R: rows in 3 groups, each row roughly a mix of its group's directions:
R (119 x 11):
[[ 55 -20  39   4 -12 -14  13   7   0 -21 -15]
 [ 27 -23  -4  13 -11   2 -27   8 -17 -39  45]
 [ 12  12 -11  41   8 -27   6  51 -19  -1  19]
 [-11 -29  -3 -29  15  54   9 -14   2  29 -13]
 [ 16  -4  13 -23  -8 -27  26 -57 -10  -9 -18]
 [ -7  13   0  -3 -23 -10  -7  20  11  39 -57]
 [ 17 -30 -30  16  16 -20 -40 -21  13  -7  31]
 [-15   8 -10  -6  24  32 -47 -11  35  24   6]
 [ -6   9  -9  19  -1  28  14 -39   6  51 -24]
 [-32  -1  10 -47  21 -28  24   7   1  -8  31]
 [  6  31   0  39   7  13 -41   9  27 -31   6]
 [-26  -9 -13  17   4 -11  19 -42  46 -15 -21]
 [-20 -17  -3  29  -3 -21  17  56  -6 -25 -14]
 [ 16   8 -52  25 -19 -15  -5  21  25  30  -4]
 [  1  25  21 -12 -17   9  46  17 -14  16 -42]
 [-15 -42  -9  31 -11   4 -11  -4  31   2 -44]
 [-15  26  -6 -38  -6 -38  18   7  17  18 -37]
 [  6  40  23   7   7  54  -5  -5 -18  -6  24]
 [-17 -13 -28  19 -19 -11  11  44  33 -10 -29]
 [ 20   6  18 -17 -46 -38  25 -31  -3  -4   0]
 [-22 -29  21 -15  46  14  13  23  -4 -35   3]
 [ -9 -62   8 -10  14  -6 -10  40 -11  -8   7]
 [ 14  11 -13  28 -30   5 -48  34  -4  12 -20]
 [-12  -4   9  -4 -35 -28  57 -19 -14 -12  -2]
 [  7  21   0 -10  -5   7 -26  -8  52  -7 -45]
 [ 37 -38 -41 -15  17  -3  29  16   0  -1  -5]
 [ -4 -19   3 -54 -21  13 -21  40   1   4 -14]
 [-14   8  17 -11  13  23 -57 -34  14  10 -13]
 [-10   7   7 -32 -18 -23 -13  45  17 -21 -33]
 [  7  36  12  -4 -32 -24  13 -15 -29 -43   6]
 [-19 -22  -8  -6 -44  18 -25  -3  20  39 -20]
 [ -2  25  23 -35  -1  14 -12  35  -4 -44  18]
 [-41  43 -12   5   1  17 -31  20  22  13 -14]
 [-51 -23  -3  -3  26   5 -26 -35  16  15   0]
 [ 13  53  -9  13   1  13  17 -47  13 -11  -4]
 [-31  -3  16 -26  18   1  12  27  29 -30 -38]
 [-45   9 -16  25  15  24 -37  -5 -16   0 -28]
 [  7 -31   7 -14  13  14  32  30 -35  15 -35]
 [  4 -13 -22  37 -26   0  -9 -28  22  25 -37]
 [-66  -2   7  18   9 -11 -21 -22  17   9   0]
 [-35 -46  16 -12 -11  13 -22  35  16 -11  -4]
 [ 12 -40  25  12  -1  34  11   5  40  12  25]
 [  0 -34  -9  12  -5 -14  -8 -59   2   0  32]
 [  1  29   6 -17  -2 -21  -7 -16  21 -26  56]
 [-17  13  31  -1  -2  26  42 -16   1  30 -34]
 [ 28   5  -2 -29  50   0   4 -40  16   5  10]
 [-38  -3 -36 -19 -11  -1  14   8 -42  23 -20]
 [  1  25 -35  -4 -19 -25   0  -4 -27 -36  36]
 [  8  38  -1   1 -34  12 -21  -4  29 -43 -15]
 [ 26  18  24 -27   1   3  39  37  20  -3  23]
 [ 44  22  -9 -16  41  21 -24   0  24   8   7]
 [ 36 -14  17 -23  -2 -28  17   1  26  40 -24]
 [  5  -7  -1  -5   2  -8  12  -2 -57 -49  15]
 [-42  36 -15 -31 -17 -17  17 -22 -21   7  11]
 [ -6 -11  27 -27   6  -6  47 -36 -24 -17  16]
 [ -3  -1  18 -45  18   6  33  43  -6  21  -8]
 [-40 -17  19   7 -20  14 -48 -18 -22   9 -12]
 [  1  51   0 -27 -47   6 -20  -4   8   1  12]
 [-19  34  37 -19   1  21  19  31   3   8 -32]
 [ 30 -13  22   1 -37 -40  -3 -37  -1  -7 -17]
 [  5 -36 -15  -4  -7   8 -12 -20  16 -50  35]
 [-34 -29  23  35  24 -11   7   1  -6  -6  41]
 [-38 -21  16  37 -10  33 -10 -14  12  31   3]
 [-19  13  13 -57  -7  13  -1  33   8  10 -28]
 [-20   8  16 -14   4  62  -3 -10  24 -26  -5]
 [-45 -18  16   6  -2 -28  19 -41 -24   1  10]
 [-40  25  18   8  27  36   3 -14  12  25 -23]
 [ 56  13 -11 -14  -2   8 -16  19 -29 -30  10]
 [ 21  22  -4   1 -56  -9  33 -15 -18  15  15]
 [ 39  30 -10  14  27 -29  30  25  12  -9  11]
 [-10  40  35   3 -16 -14   1 -46  -6 -23 -12]
 [-31  37 -29  23  21  11 -37   5 -13 -17  -8]
 [-11  24   5  29  21  21 -34 -12  44  -7  21]
 [ 16 -21 -32  -2 -36 -44 -26  -8  -1  17 -18]
 [-24 -18  25  -5 -21  35  -7  43 -11 -29 -11]
 [ -5 -33   3 -23  40   5 -29 -29  13 -10 -32]
 [-14  18  -8  -1 -16 -34  29 -38  39   3 -20]
 [ 19  -4 -32  11 -12  30 -15  54   2  17  14]
 [-44  12  18   5 -14 -11  49  -7  -2  -4  31]
 [ -6 -40  -4  14 -21  16  -8  -3 -15 -37  44]
 [ 31  32  14 -18 -43  25  -5 -25 -13  16  14]
 [ 13  31 -15  -8  -6   6  43  -6  16  21  46]
 [ 27 -16 -39  19  -6 -29   1  31  13  -3 -36]
 [ 21   2  16  19  20   4 -33   5  55  19 -15]
 [ 38 -38  -4  -8  -6 -32  25 -30 -11  21  -9]
 [ 31  21  -8  31  52  13   5   8 -10 -11 -22]
 [ 43  -2 -16 -30  24  21   8 -11 -25 -27  26]
 [ 52  -9 -12   2  19  -7  19  40 -25 -13   7]
 [ 10  26  16 -30  17 -33  14 -28  28  34  -4]
 [  6  29   9 -22  -9  13 -11  28  20 -42 -37]
 [ 15  -3   2 -27 -16 -34 -12  23  18  36 -39]
 [  1  11  -4  24 -25 -12  -8   1  -9  63 -25]
 [ 17  33   9  17 -12 -15  40  20 -24   0  39]
 [  6   7  12 -29  34  25  40   3   7 -11  39]
 [-11 -26  -3 -31  -5 -27   3 -37  17  43  11]
 [-13  25  14   9 -12   8 -40  11  52  -8  20]
 [-25 -29  -4  20  27   9  -9  55 -13 -12  10]
 [-57 -22 -11  -4  -2  33   8 -14  -8  30   4]
 [ 38 -39  10 -16 -27 -10  20  23  19   3  26]
 [-28 -45  -8  16 -15 -19 -10  -9  38 -29  -1]
 [ -3 -16 -12 -58   8 -29  12   7   6 -29  19]
 [-16 -19   2  19 -22  17 -18  13  28  13 -55]
 [ -6  12  -1  35   8  -6 -18 -60 -15 -23  -4]
 [-20 -13 -14 -38 -25   4  27  32 -14   0  39]
 [ 19  -2 -14  46   9  17   4 -42  15 -33  -2]
 [  8   7 -32 -29 -24 -44   4 -30  17 -14  18]
 [-24   3  13  10  -3 -10  48   5 -27  -2  47]
 [-38   7   8  23 -33  23 -13 -20  39  10 -16]
 [-23 -43  31 -12   6   5  -4   3 -31 -34 -24]
 [-11 -42  23 -12   7  22 -16  23 -29 -31 -22]
 [-16 -11 -18  16 -12  -7  13 -48   7  49   9]
 [  5  43  -1  33  20  27 -18  20  36  -7  -4]
 [  4  11  19 -25  44   4 -18 -49  20  -3  -6]
 [-16 -19  10 -16 -15   2 -12  32 -16  58 -14]
 [-13  25  25  24 -33  13 -30  12 -35  12  23]
 [ 10 -44 -16  -7 -18  -8  -5   7  29  50 -10]
 [  1 -23  29  -3  12  30  42  -2 -29 -25  22]
 [ 33 -12 -15  19   3 -28  -8   1  -3 -56  17]
 [  6  -9  -4 -13 -31 -11  21  19 -27  23 -52]]
one row of each group, then the others: which group is each in?
[ 12 -49  18 -13 -20 -14  24 -41  -6  11  14] => K
[-12  -7  16 -21  -9  -6 -17  56  11 -17 -37] => B
[ 25 -10  28  -3  27  16 -16  37 -32 -32  -3] => C

[-18  52  22  42  -8   4   3  -7   3  26 -14] => B
[-14 -27  17  10   0 -10 -19  24  -2 -45  43] => B
[ -5 -31 -31 -22 -28 -40 -12 -23 -14   9  21] => K
[-28 -21  17  12   8  11  13  38 -38 -12  33] => C
[-37  20  18 -20 -35  17 -14   7   7  44   2] => B
[-26 -22 -19  -1  -1  -2 -39 -40  17  24 -26] => C
[ 48 -17 -35  22   0 -14  -9  13  33  16  11] => K
[-12 -45   5 -11  40  12  21   5 -23  33  10] => B
[ 38  -5 -34  -4 -34  24  12  37  -5  14   9] => C
[  0   0 -26  34  43  38  11  14 -25  -9  -7] => K
[ 31 -45 -13  22  29 -22   2  17 -17 -26  -2] => B
